(in the rows, 128 means zero)
Rotation paths and how fast each direction turns (degrees each step):
Each turn is a multiple of 5 degrees from 10 to 175, or 0.
Each row of a path follows its step; steps can be skipped.
Rotation 1:
step 0: [135 128 130 126 117 120 126 121 134 131 129 125 128 126 130 126 130 128
 127 122 132 128 136 133 117 117 124 138 130 125]
step 2: [132 133 135 121 128 127 129 137 127 125 121 129 125 128 127 140 120 126
 122 128 124 120 120 129 121 120 124 132 131 127]
step 3: [126 126 122 122 115 123 126 127 135 117 124 128 127 119 125 129 123 131
 130 127 133 133 129 130 132 123 119 133 133 124]
step 4: [127 122 128 134 124 127 125 132 130 124 132 131 126 119 133 131 132 112
 126 132 124 123 125 139 135 125 127 131 129 133]
step 5: [124 122 137 126 119 133 125 127 122 125 121 123 130 126 120 136 124 127
 125 120 124 121 131 134 122 126 130 134 121 127]
step 6: [135 123 127 124 124 118 125 120 131 126 126 124 127 129 130 121 133 125
 129 129 130 126 132 134 121 118 126 141 134 123]
step 7: [137 128 130 136 129 129 124 123 121 130 130 127 121 121 132 138 131 124
 126 120 125 124 127 130 132 120 115 127 132 130]
step 8: [124 133 135 117 128 132 127 131 129 123 125 126 127 127 125 136 121 127
 120 132 129 122 121 127 123 116 122 134 125 124]
step 9: [130 128 121 126 119 118 128 129 135 121 118 128 127 121 127 132 122 125
 133 128 128 130 130 129 135 127 122 138 137 128]
step 10: [128 122 131 130 120 132 123 134 129 123 136 128 125 120 130 131 131 119
 126 124 128 123 122 145 132 126 126 124 130 128]
step 11: [121 120 135 128 119 129 130 124 123 123 119 127 131 126 125 134 127 122
 128 128 122 124 133 130 120 119 131 136 119 128]
Speeds:
[127 127 130 129 124 130 132 127 127 131 131 129 127 129 129 127 129 127
 129 131 129 127 129 130 130 127 122 126 128 130] -> 115
[125 130 127 132 130 129 126 127 131 127 130 129 127 124 130 128 131 126
 127 126 128 130 130 128 127 126 127 125 129 126] -> 115
[130 124 128 128 128 129 128 128 126 126 128 128 133 129 129 125 129 125
 128 126 128 126 133 130 126 129 129 128 126 128] -> 60
[126 125 130 128 124 129 128 131 130 129 126 126 126 126 126 125 131 127
 128 127 126 131 127 130 130 129 132 128 127 130] -> 60
[129 128 132 131 129 131 127 128 128 127 128 127 130 131 130 128 129 130
 129 131 130 131 128 124 128 133 130 127 131 128] -> 0
[130 129 127 129 127 129 125 129 123 130 129 129 128 128 128 131 127 127
 125 132 125 131 129 130 130 127 130 126 126 125] -> 120
[131 125 129 130 130 129 128 129 129 126 129 127 123 129 126 130 128 125
 127 127 128 124 127 128 129 130 129 124 127 129] -> 125
Rotation 2:
step 0: [130 123 124 134 133 123 132 127 133 126 129 129 125 124 139 144 133 128
 114 122 127 129 130 130 129 131 125 131 120 128]
step 1: [137 135 133 136 119 121 136 118 122 130 125 128 132 128 124 135 131 136
 129 124 128 124 134 136 125 124 122 134 123 126]
step 2: [132 121 128 135 133 122 120 120 132 125 126 121 139 124 130 143 130 125
 126 123 135 136 125 134 131 132 126 125 125 128]
step 3: [132 137 133 134 132 123 130 124 123 118 130 122 131 131 134 136 125 133
 122 129 121 118 135 134 123 131 127 134 122 133]
step 4: [129 133 133 132 130 120 124 125 132 135 126 128 126 123 122 143 126 131
 119 120 127 134 129 137 130 126 132 123 122 122]
step 6: [136 130 131 131 142 121 126 129 127 129 129 120 128 130 131 134 122 131
 127 118 126 126 127 135 137 138 136 129 122 127]
step 7: [136 134 131 130 126 125 128 134 126 122 121 132 121 122 134 141 122 136
 130 130 126 128 128 135 124 121 126 124 118 135]
step 8: [138 131 135 132 136 128 130 122 126 129 133 132 134 118 126 132 127 131
 133 110 126 131 127 135 132 127 129 124 130 127]
step 9: [139 126 133 132 124 124 133 139 127 117 128 121 125 128 141 136 128 124
 129 122 132 131 127 134 131 126 131 132 124 133]
step 10: [141 131 137 122 133 120 136 123 129 129 121 132 127 125 126 130 125 134
 128 118 127 129 134 128 126 136 126 126 119 132]
step 11: [138 128 133 133 125 126 130 127 125 121 133 127 130 124 127 135 125 125
 127 127 127 146 121 136 124 121 127 127 124 136]
Speeds:
[127 127 126 129 129 129 126 130 133 126 124 125 126 126 131 130 130 129
 128 129 130 129 128 125 126 125 127 126 128 130] -> 155
